(in the rows, 128 means zero)
Each path below is one point turned by a fixed rotation once a step. After each direction that follows a path, write how fast that rotation turns it, in degrees each step (0 if it stays still).
Each turn is a multiple of 5 degrees from 10 to 175, or 0.
Each row of a path follows its step; steps can be skipped.
Rotation 1:
step 0: [126 124 130 114 136 123 120 125 134 130 130 123 129 121 132 128 130 125
 125 126 122 129 124 135 132 123 127 126 132 135 120 126 128 126 132 129
 140 133 136 119 142 127 146 132 131 126 121 127 131 130 127 123 123 117
 112 131]
step 4: [126 127 125 122 137 131 134 132 129 133 122 122 123 111 137 125 131 127
 125 135 125 130 139 139 130 129 132 138 122 123 124 127 129 118 139 130
 130 135 139 129 133 127 133 137 133 118 123 131 140 128 124 131 119 122
 129 136]
step 6: [125 128 132 120 133 126 130 138 126 136 113 128 125 124 124 128 130 128
 135 125 133 130 143 135 131 133 127 119 120 128 137 126 121 120 119 132
 129 136 128 121 131 121 142 129 127 123 126 133 131 129 136 137 123 135
 136 118]
step 7: [119 127 128 119 132 126 121 127 130 140 125 124 121 118 127 128 124 123
 116 129 126 126 129 133 122 134 128 133 123 123 124 129 126 126 128 139
 138 133 124 126 128 125 127 140 126 107 122 135 126 132 126 139 133 128
 125 114]
step 9: [128 125 129 130 146 123 128 133 138 129 125 125 134 111 128 134 132 121
 134 139 127 131 135 129 132 124 133 131 130 124 118 122 125 121 127 121
 142 135 119 124 137 122 141 132 131 123 123 132 135 131 131 130 121 129
 130 125]
step 10: [123 128 121 129 136 122 129 127 123 131 125 132 123 124 122 141 125 130
 131 133 127 133 134 125 129 129 125 129 124 136 133 130 118 125 115 127
 137 141 125 128 137 130 137 130 123 113 131 130 122 135 118 129 129 114
 135 116]
step 11: [123 125 121 115 130 119 136 131 127 140 124 126 128 121 130 133 130 134
 128 128 123 132 130 137 127 135 132 120 116 133 122 131 128 117 118 132
 126 126 117 129 140 122 134 139 122 133 127 135 125 125 127 142 125 125
 128 123]
step 13: [126 121 126 114 139 122 122 131 127 133 119 130 130 120 128 132 139 131
 136 134 122 121 128 125 138 128 125 130 134 137 128 136 122 116 133 127
 129 133 132 135 138 125 137 134 134 122 136 133 135 129 123 125 125 117
 131 136]
step 14: [122 123 129 126 139 126 128 131 133 126 118 131 134 132 118 129 124 128
 135 131 130 128 135 132 131 138 135 129 127 133 132 127 126 119 127 121
 141 121 127 123 144 112 143 135 129 122 126 132 127 137 130 135 133 125
 125 122]
step 16: [124 116 131 112 129 127 130 132 130 137 123 117 126 125 134 128 137 123
 134 127 124 124 119 129 131 137 127 130 133 133 122 125 129 125 132 138
 136 127 117 134 136 127 131 140 129 131 122 141 123 129 127 130 135 123
 123 116]
step 18: [137 118 127 119 137 134 130 135 128 128 119 137 141 123 132 142 125 128
 132 139 115 135 129 127 132 133 130 140 129 138 121 129 125 126 127 127
 136 134 129 131 134 126 139 133 128 118 126 122 126 131 122 131 127 118
 129 125]
[126 129 126 127 128 131 126 124 130 123 128 125 129 127 127 126 131 128
 130 130 126 128 127 127 128 128 125 130 128 128 127 127 128 129 129 128
 127 129 130 128 128 128 128 130 129 130 127 129 134 127 126 128 126 128
 127 128] : 85
[126 126 128 129 129 127 127 127 129 127 126 127 129 127 131 127 125 131
 131 128 130 132 129 127 129 127 127 127 127 128 129 129 130 129 127 126
 128 127 130 128 132 129 131 126 126 126 127 124 128 128 126 125 130 131
 130 127] : 80
[127 130 127 129 130 126 128 126 129 129 129 129 130 126 125 126 128 126
 125 130 131 128 127 129 130 125 127 127 128 126 126 129 125 127 124 128
 126 131 124 129 128 129 127 128 128 127 128 126 128 127 126 130 127 131
 130 127] : 25
[131 127 129 128 129 126 130 126 130 131 127 128 129 129 123 125 129 129
 133 127 128 127 130 129 127 126 128 128 128 129 128 126 129 127 129 127
 126 125 128 126 129 129 129 128 126 131 125 131 126 127 127 129 126 129
 126 128] : 135
Rotation 2:
step 0: [125 125 131 122 126 126 117 121 128 130 126 134 117 117 124 133 111 128
 133 134 118 128 122 122 114 134 129 120 126 128 129 131 125 135 125 132
 126 130 131 132 125 126 123 121 115 128 128 140 126 139 128 130 135 124
 127 120]
step 2: [116 122 129 123 117 135 135 121 121 121 124 137 126 117 137 128 123 126
 130 139 123 132 123 112 126 125 138 126 132 132 126 128 127 129 129 131
 133 124 134 134 128 118 117 134 121 124 133 134 119 128 126 125 125 123
 126 123]
step 4: [121 120 126 120 117 123 131 123 135 132 133 130 133 131 142 124 124 123
 131 127 122 132 125 116 121 121 141 124 131 125 118 137 118 134 130 124
 134 128 123 125 124 125 127 121 131 138 135 124 121 126 135 127 126 126
 119 117]
step 7: [130 124 128 128 128 125 113 123 124 124 131 136 134 119 128 135 126 125
 127 135 118 132 125 121 119 133 126 130 134 133 124 128 119 134 130 125
 129 118 127 129 125 120 126 110 130 134 134 132 126 119 119 114 133 121
 123 123]
step 10: [136 121 122 126 135 130 124 127 127 131 127 121 120 118 138 132 129 132
 133 127 125 132 132 126 125 115 134 140 132 133 122 135 123 139 115 141
 130 125 124 132 119 121 124 123 119 132 129 135 125 131 120 116 127 131
 126 125]
step 12: [127 113 134 130 134 137 119 128 130 124 132 133 121 124 130 133 122 127
 138 117 128 134 131 122 120 129 131 122 135 127 129 127 126 130 115 125
 121 122 128 135 119 115 118 130 125 144 132 134 127 129 128 129 129 130
 121 126]
step 13: [127 115 129 122 119 117 133 133 132 129 126 137 127 134 138 139 125 133
 127 138 130 132 126 113 130 126 130 136 126 121 115 132 123 136 130 131
 125 128 130 137 123 123 117 130 124 133 131 131 116 130 123 127 125 127
 124 124]
step 14: [127 115 121 119 125 130 131 131 131 125 135 138 125 131 127 131 118 122
 133 132 119 130 129 124 117 125 130 120 127 137 132 120 124 116 126 133
 124 115 135 127 126 121 123 118 127 132 134 136 124 138 124 119 119 126
 122 127]
step 15: [125 122 129 122 120 124 126 137 132 133 137 125 126 131 138 131 123 115
 136 127 133 130 120 124 111 118 127 131 136 124 119 131 124 135 116 125
 120 133 132 135 130 126 123 128 130 124 133 130 127 120 130 120 130 125
 125 118]
step 17: [127 120 130 130 126 121 130 120 130 131 138 122 119 118 132 127 117 120
 124 130 130 125 128 122 118 126 134 131 115 137 120 123 124 128 117 134
 117 121 135 137 123 127 129 120 120 132 132 132 131 119 130 121 132 136
 131 121]
step 18: [126 122 134 124 122 123 119 124 123 125 129 126 129 117 130 135 120 130
 128 135 118 125 118 115 116 128 134 123 137 124 127 127 134 136 134 134
 128 134 129 123 117 120 126 123 127 124 129 126 122 130 128 122 138 128
 124 114]
[130 129 128 128 126 127 126 126 128 128 126 128 128 127 131 129 132 128
 128 127 126 129 125 127 130 125 126 128 127 128 126 129 125 130 129 125
 126 126 127 126 126 127 128 129 130 128 124 126 127 129 124 128 126 128
 126 126] : 125
[129 128 126 126 127 128 126 129 132 131 127 126 126 129 129 124 127 126
 130 128 125 129 125 129 127 131 125 128 129 128 127 128 130 129 128 130
 130 127 127 125 126 127 129 124 130 127 129 128 129 130 128 127 130 127
 128 127] : 100
[126 125 128 127 128 128 130 129 129 127 125 129 124 127 129 126 129 130
 126 127 130 128 125 129 128 128 131 128 129 128 130 130 129 128 127 124
 129 126 125 126 126 127 125 129 127 130 128 127 127 130 129 126 130 128
 128 133] : 40
[128 127 133 131 127 128 127 129 130 127 128 129 127 125 129 128 127 130
 127 129 127 127 127 126 132 133 126 128 128 130 131 127 129 129 131 129
 126 128 129 130 126 125 127 128 130 130 129 128 128 125 128 129 129 130
 130 128] : 65
[127 128 126 123 129 129 124 125 129 126 128 126 126 125 126 128 127 126
 130 129 127 129 130 128 128 129 126 128 129 130 128 128 127 127 129 128
 126 128 128 126 132 127 128 130 127 131 129 128 129 126 125 128 127 130
 127 132] : 155
[127 126 126 125 125 128 130 130 128 127 128 131 131 127 129 125 128 132
 133 127 129 127 130 127 127 128 125 130 129 130 129 126 127 128 128 128
 128 128 128 129 131 128 126 127 130 125 124 129 130 127 128 126 129 128
 129 129] : 60
Rotation 3:
step 2: [151 126 131 128 127 126 122 127 126 143 146 133 120 127 132 126 121 119
 137 124 120 135 128 137 114 124 134 125 123 122 126 134 136 122 126 125
 139 136 132 130 126 125 119 117 128 126 122 127 137 124 129 123 126 122
 135 130]
step 3: [137 118 127 131 119 142 128 139 128 129 129 128 136 132 124 119 120 133
 141 134 120 122 126 132 131 127 122 121 124 127 114 138 124 133 130 139
 134 129 122 134 132 146 116 127 123 123 128 119 128 127 115 117 135 131
 140 128]
step 7: [141 131 135 118 118 126 133 128 122 132 132 139 134 139 125 118 121 130
 123 113 119 130 134 134 124 130 131 137 112 123 128 124 121 115 111 139
 133 121 128 125 135 123 123 123 122 126 122 123 131 129 127 122 134 119
 135 129]
step 9: [144 129 125 134 120 125 123 129 126 124 130 115 128 140 140 121 130 133
 123 131 121 135 132 120 122 124 120 131 144 119 128 130 123 122 128 118
 127 118 131 119 138 134 136 123 123 120 144 128 133 127 117 132 126 139
 131 124]
step 10: [137 138 126 125 128 133 117 129 133 127 135 113 127 129 140 135 120 123
 129 116 121 122 137 132 120 129 118 125 121 127 137 137 129 131 122 133
 123 123 129 117 125 119 124 112 123 127 133 121 134 116 127 117 134 121
 118 132]
step 11: [119 135 130 132 121 129 122 129 118 125 136 129 136 134 124 124 114 123
 127 136 123 121 133 136 136 123 113 116 122 122 135 133 127 131 129 142
 122 123 124 117 151 133 121 138 126 132 127 126 137 129 134 126 130 131
 132 135]
step 12: [143 129 137 121 125 122 134 133 117 136 130 127 135 135 137 132 123 131
 118 136 119 124 131 126 135 129 126 141 122 126 117 118 125 124 131 133
 126 114 123 119 145 119 133 130 125 136 121 142 128 127 124 132 122 121
 124 127]
step 14: [146 127 129 132 123 139 111 121 125 134 138 128 125 139 132 125 133 120
 125 131 135 126 130 130 126 127 116 117 140 127 138 127 125 124 133 138
 136 125 125 130 129 134 120 129 125 137 141 134 131 133 112 125 133 127
 136 125]
step 15: [139 130 134 129 120 122 125 136 135 137 125 134 123 148 139 132 121 128
 124 130 126 132 134 142 120 122 122 128 121 138 118 129 134 131 127 135
 130 136 125 124 134 124 119 125 129 128 124 118 141 124 115 117 127 128
 116 132]
step 17: [148 129 127 132 146 129 127 132 128 136 135 124 125 132 135 135 121 122
 131 135 121 130 120 126 130 130 120 124 126 125 118 122 125 126 132 128
 126 110 127 117 133 139 127 127 140 120 123 133 121 127 121 138 130 129
 141 132]
step 18: [131 136 130 123 117 130 123 135 138 139 133 132 129 136 131 136 128 132
 126 124 129 117 124 128 123 126 124 134 128 133 134 128 131 131 129 134
 125 118 132 128 124 130 112 110 128 120 109 134 130 127 127 123 139 118
 145 122]
[129 129 129 129 128 130 126 131 127 127 129 129 126 129 129 131 128 126
 128 130 131 126 127 130 127 126 129 126 127 129 127 128 131 130 131 130
 130 130 128 129 130 129 131 127 128 131 129 131 127 129 127 128 126 124
 126 129] : 25
[129 125 128 127 127 128 127 130 129 127 130 128 127 127 126 127 130 128
 129 127 129 132 129 124 131 126 128 124 130 128 131 129 128 126 127 128
 126 128 126 127 132 128 130 131 130 129 128 130 128 130 125 130 129 128
 128 127] : 140
[126 126 126 131 132 130 127 130 128 127 127 128 127 126 129 130 128 127
 126 127 128 127 131 128 128 127 131 133 132 129 126 128 127 128 126 129
 129 125 125 128 130 129 129 128 129 126 128 131 130 128 127 127 127 128
 131 129] : 85
[128 130 127 128 128 127 127 127 132 127 128 125 127 128 126 129 128 129
 127 128 128 126 131 130 128 128 127 129 129 129 125 130 129 128 130 129
 127 129 127 126 128 129 129 133 129 127 132 125 129 126 127 130 132 129
 125 131] : 65
[130 129 128 127 126 130 128 129 126 129 130 131 127 127 129 126 127 130
 130 126 127 129 131 129 129 128 129 128 130 130 128 125 130 128 127 124
 132 130 128 131 125 130 128 129 126 128 131 128 131 129 125 127 129 130
 127 127] : 60
Rotation 4:
step 1: [121 133 132 136 133 121 127 121 139 117 139 121 120 115 125 130 132 131
 135 124 129 127 135 126 136 134 127 127 139 125 120 128 133 130 132 128
 133 132 125 123 115 127 131 128 125 130 116 132 121 130 121 133 137 123
 124 130]
step 3: [139 126 130 128 111 120 116 128 124 127 124 131 124 130 120 134 125 131
 137 130 137 133 128 117 138 136 127 121 131 133 134 122 129 138 125 127
 131 135 127 130 119 129 130 124 125 129 121 128 139 133 128 122 135 125
 133 127]
step 4: [145 126 134 126 136 132 131 135 126 120 134 132 131 130 130 128 127 136
 139 122 126 134 127 137 136 133 117 119 137 132 136 126 122 129 130 128
 134 124 126 134 124 135 127 118 122 136 120 135 129 129 132 119 127 132
 125 127]
step 6: [134 128 116 129 128 127 123 129 123 131 125 141 126 124 120 129 130 121
 137 130 126 122 129 137 122 118 125 133 134 131 143 124 133 136 138 121
 134 130 128 126 131 130 126 131 122 136 131 139 121 136 118 126 135 122
 127 125]
step 8: [129 120 127 130 120 134 130 133 125 136 134 131 123 131 127 135 140 130
 125 133 136 112 129 129 140 118 124 132 128 123 132 126 141 118 133 122
 138 126 125 130 125 132 125 135 122 128 124 119 128 120 134 127 123 123
 132 129]
step 12: [134 135 138 141 129 142 125 129 126 128 125 125 135 131 114 119 133 119
 133 123 132 133 125 131 130 133 131 125 131 126 137 124 119 123 126 124
 126 137 128 137 125 123 128 124 115 125 123 131 117 121 127 127 132 125
 123 128]
step 13: [121 122 136 139 134 121 120 138 120 132 126 124 121 122 130 129 135 121
 129 123 122 127 128 134 130 139 131 123 121 130 130 131 126 126 119 124
 137 130 139 136 116 129 130 119 126 130 119 126 127 129 125 132 135 116
 125 124]
step 14: [132 130 137 132 138 125 128 133 121 136 124 140 124 128 123 131 137 129
 132 129 123 138 126 128 136 131 125 125 121 137 138 126 128 116 136 122
 139 130 130 115 135 123 123 129 135 131 123 127 122 133 124 131 137 124
 135 131]
step 15: [131 125 128 118 128 119 110 133 121 135 133 127 126 138 122 125 140 131
 131 124 130 147 133 133 130 124 134 123 124 121 129 126 128 128 137 131
 124 133 130 136 136 123 124 126 129 132 124 128 133 133 129 129 129 119
 130 134]
step 16: [130 115 129 119 128 120 116 124 132 131 131 126 132 133 124 127 137 129
 134 131 133 124 135 141 130 133 116 133 125 127 133 124 134 112 134 128
 130 118 129 127 122 133 132 129 129 129 122 134 125 139 138 126 126 129
 121 126]
step 18: [130 131 128 131 122 124 128 127 136 127 134 131 122 127 131 137 144 119
 128 129 134 127 134 135 134 134 131 135 141 117 126 113 130 134 132 131
 127 138 128 129 127 131 134 134 126 120 133 131 118 136 121 130 128 123
 124 124]
[129 129 130 130 130 132 128 128 128 128 129 131 131 130 127 124 127 129
 127 126 127 131 129 126 128 128 130 128 126 129 128 126 130 128 128 131
 127 129 127 128 130 126 126 127 129 124 129 130 129 125 130 131 125 129
 128 127] : 145
[129 129 127 128 128 129 125 127 132 125 128 127 129 128 129 128 129 127
 126 126 130 126 129 127 129 127 128 133 128 125 126 128 129 129 129 124
 129 129 125 128 129 130 128 129 133 127 129 125 128 127 130 129 129 128
 126 129] : 40
[131 128 127 128 131 129 132 128 126 128 129 130 128 132 129 126 128 127
 130 128 130 126 127 127 127 127 126 131 130 129 129 127 126 125 127 128
 132 129 126 129 130 130 128 130 126 128 130 127 124 131 132 128 128 127
 127 129] : 175
